Z339: [114 135 133 134 139 138 143 146 117]
Z665: [114 135 133 134 139 137 143  94 127]
Z162: [140 146 146 117 135 134 137 114 133]
order: [114 117 133 134 135 138 139 143 146]	Z339
tail: [139 137 143]	[ 94 127]
[140 146 146 117 135 134 137 114 133]	Z162

Z890: [110 121 131 124 127 154 128 119 146 133 140 131 131 126 126 132  79 141
 179 118 138 135 150 114 130]
Z303: [140 127 125 139 130 157 120 108 122 128 119 108 136  85 134 140  52 147
 193 145 117 137 137 142 148]
Z694: [110 130 130 139 130 158 118 114 127 119 132 130 128 102 137 141 142 137
 123 115 134  86 130 147 110]
Z228: [134 126 130 118 128 116 118 136 120 150 136 126 135 108  96 134 142 117
 107 197 139  60 121 127 163]
Z976: [142 120 160 126 116 148 131 134 124 118 111 143 129 153 165 123 143 142
 124 152 115 132 131 128 115]
Z967: [153 165 123 142 142 124 152 115 132 116 132 130 123 138 120 138 151 118
 216 108 133 119 125 141  92]
Z30: [143 120 133 131 131 174 132 159 118 138 106 121 125 162 123 127  51 128
 154 144 145 101 120 115 154]
Z677: [142 120 160 126 116 148 131 134 124 118 111 143 129 153 165 123 143 142
 124 152 115 132 125 128 115]
Z195: [119 124 136 136 124 108 121  79 124 133 117 118 130 157 119 126  77 134
 117 129 126 164 145 152 134]
Z542: [136 151 152 118 125 120 126 132 124 132 151 137 132 152 136 138 202 139
 136 153 115 171 135 149 127]
[142 120 160 126 116 148 131 134 124 118 111 143 129 153 165 123 143 142
 124 152 115 132 125 128 115]	Z677
len: [142 120 160 126 116 148 131]	7
len: [136 151 152 118 125 120 126 132 124 132 151 137 132 152 136 138 202 139
 136 153 115 171 135 149]	24
[136 151 152 118 125 120 126 132 124 132 151 137 132 152 136 138 202 139
 136 153 115 171 135 149 127]	Z542
tail: [139 130 158]	[118 114 127 119 132 130 128 102 137 141 142 137 123 115 134  86 130 147
 110]

Z877: [ 71  43 194 110]
Z352: [137 114 132 155]
Z429: [ 48  88 147 140]
Z132: [113 148 127  98]
Z213: [156 147 126 150]
Z751: [137 154 114 132]
Z601: [104 119 177 120]
Z432: [ 96 117 154 142]
common Z213 Z429: 	[147]
order: [155 132 114 137]	Z352
[126 150]	Z213

Z790: [133 151 134  89 144 112 113 112  65  99 102  73 156 164  43 108  94 118
 133  87 128  61 117 119 106 106 129  81 150  70 153  81 135 152 135  34
 136 189 151 224 175 150  98 143 125 149 158 114 118 202 163 167 106  81
 142 191 147 144  91 160 186 129 126 114]
Z602: [133 151 134  89 144 112 113 112  65  99 102  73 156 164  43 142  94 118
 133  87 128  61 117 119 106 106 129  81 150  70 153  81 135 152 135  34
 136 189 151 224 175 150  98 143 125 149 186 119 118 190 175 145 113  70
 163 176 100 152 104 169 154 129  90 128]
Z14: [140  99 120  78 123  99 141 124 107 135 117  51 189 156  62  50 103  79
 135  78 146  68 121  98 155 147 129  79  84 127 152 111 124 140 144  77
 159 135 184 206 190 123  54 142 109 190 197 117 115 177 175 138 124  72
 165 153  86 155 117 162 137 133 110 137]
Z988: [121 114 191  96 152  79  49 116  87 126 150  69 159 159  79 133 150  66
 124 172 137 121 177 175  95 129 101  79 185 136 119 148 127 141 141 149
  92 135 202  78 164 114 139 143 196 113  80 162 135 105 145  79 196  45
 185 101 108  54 137  86 123 116 144 141]
Z177: [141  86 113  95 116  92 159 135 123 141 105  49 191 152  80  45 108  66
 136  87 150  80 116 101 175 148 121  79  69 139 149  79 119 133 144  96
 177 114 185 196 185 124  54 135 101 196 202 114 143 164 172 137 137  78
 162 126  79 159 129 150 121 141 127 145]
[141  86 113  95 116  92 159 135 123 141 105  49 191 152  80  45 108  66
 136  87 150  80 116 101 175 148 121  79  69 139 149  79 119 133 144  96
 177 114 185 196 185 124  54 135 101 196 202 114 143 164 172 137 137  78
 162 126  79 159 129 150 121 141 127 145]	Z177
[133 151 134  89 144 112 113 112  65  99 102  73 156 164  43 108  94 118
 133  87 128  61 117 119 106 106 129  81 150  70 153  81 135 152 135  34
 136 189 151 224 175 150  98 143 125 149 158 114 118 202 163 167 106  81
 142 191 147 144  91 160 186 129 126 114]	Z790
order: [141 144 116 123  86 137  54 108 101 185  45 196  79 145 105 135 162  80
 113 196 143 139 114 164  78 202 135  92 149 141 141 127 148 119 136 185
  79 101 129  95 175 177 121 137 172 124  66 150 133  79 159 159  69 150
 126  87 116  49  79 152  96 191 114 121]	Z988
len: [121 114 191  96 152  79  49 116  87 126 150]	11
order: [ 45  49  54  66  69  78  79  79  79  80  80  86  87  92  95  96 101 101
 105 108 113 114 114 116 116 119 121 121 123 124 126 127 129 133 135 135
 136 137 137 139 141 141 141 143 144 145 148 149 150 150 152 159 159 162
 164 172 175 177 185 185 191 196 196 202]	Z177

Z610: [109 104 131 138 101 124 125]
Z257: [180 107 110 164 101 109 125]
Z215: [123 138 155 123 227 201 112]
Z198: [160 104 125 145 101 124 125]
Z325: [135 103 104 164 227 109 125]
Z714: [135 104 104 164 101 109 125]
Z748: [128  67  62 167  91 101 161]
Z683: [158 226 110 164  99 109 125]
Z168: [157 104 110 164 101 109 125]
order: [125 124 101 138 131 104 109]	Z610
tail: [135 104 104 164]	[101 109 125]
common Z215 Z325: 	[227]
common Z748 Z257: 	[101]

Z600: [143 201  95  98 139]
Z550: [164 135 114 199 128]
Z52: [154 179 111  99 139]
Z255: [128 136 114 159 140]
len: [143 201  95  98]	4
order: [139 154 179 111  99]	Z52
len: [164 135 114]	3
tail: [136 114]	[159 140]
len: [128 136 114 159]	4
[164 135]	Z550

